In the rows, zero is written as 128.
Each path is a new rotation, seen through one point. The rows after it are directions, each followed by how far the rotation turns it, in degrees per step (0 if it stays put).
Each turn is a multiple of 5 degrees from 10 to 175, or 0.
Each row of a path follows its step; steps can be skipped.
Rotation 1:
step 0: [118 124 138 131 137 112 118 139 121 123 130 137 130 124 135 135 121 141
 132 129 117 120 128 127 127 136 131 126 120 138 128 124 120 140 134 131
 121 122 124 122 127 120 125 120 125 124 140 121 133 117 129 128 139 129]
step 2: [127 128 128 137 121 125 116 137 126 133 133 130 126 126 117 139 130 126
 115 127 138 128 124 133 127 135 126 126 124 129 124 130 132 144 146 130
 127 130 129 126 133 131 130 112 125 141 135 117 127 122 131 135 139 139]
step 3: [125 127 121 137 128 123 124 131 118 124 129 130 133 123 114 128 123 128
 128 120 134 135 131 128 121 130 142 117 121 128 144 139 131 130 147 120
 120 128 123 125 132 130 126 134 117 134 143 123 129 118 130 129 131 129]
step 4: [120 128 139 131 130 131 125 129 107 125 131 143 124 131 126 124 137 129
 132 122 133 126 123 133 130 127 125 123 119 130 135 136 127 124 142 126
 131 125 133 139 120 137 126 130 128 142 141 124 125 122 119 139 138 127]
step 5: [123 118 136 132 138 120 115 138 113 124 130 141 138 118 126 133 140 121
 132 131 123 130 129 136 133 127 124 111 133 130 136 130 124 132 134 126
 126 123 130 137 124 125 127 128 125 134 130 126 140 124 139 123 132 134]
step 6: [116 110 136 134 137 118 132 126 118 128 118 123 126 124 126 119 135 113
 130 128 140 130 132 128 122 130 129 119 129 141 127 134 131 130 133 123
 137 124 135 135 126 126 120 117 119 132 138 134 133 131 133 131 130 135]
step 8: [117 125 131 138 128 131 120 128 121 119 123 120 125 123 129 116 129 130
 132 122 136 133 129 139 119 131 132 114 129 120 128 126 120 127 141 130
 130 133 114 133 131 130 119 132 128 122 145 118 133 133 141 129 119 127]
step 9: [122 129 142 125 124 134 126 134 110 131 121 126 118 125 122 117 125 123
 131 121 130 132 127 141 127 132 123 115 118 121 118 131 119 129 126 121
 119 124 129 140 128 124 125 129 140 128 142 131 120 133 130 130 140 131]
step 14: [108 123 129 129 110 133 125 127 122 147 118 130 122 124 122 129 121 136
 128 136 128 129 129 134 132 118 130 116 119 130 129 129 121 138 126 128
 129 125 131 138 133 131 133 130 126 131 136 121 124 123 124 128 139 132]
[128 127 126 130 129 129 126 131 131 125 129 133 129 128 127 128 128 127
 128 128 127 126 128 126 129 127 131 130 125 129 130 127 127 129 128 128
 131 129 130 126 130 125 128 127 127 132 130 128 125 127 127 128 127 130] : 20
[128 128 129 128 128 128 127 128 127 127 129 131 130 129 127 129 127 126
 129 126 129 127 127 128 127 128 127 128 130 127 129 130 126 125 125 127
 122 128 128 128 123 130 127 130 126 133 128 130 126 129 128 127 128 125] : 60
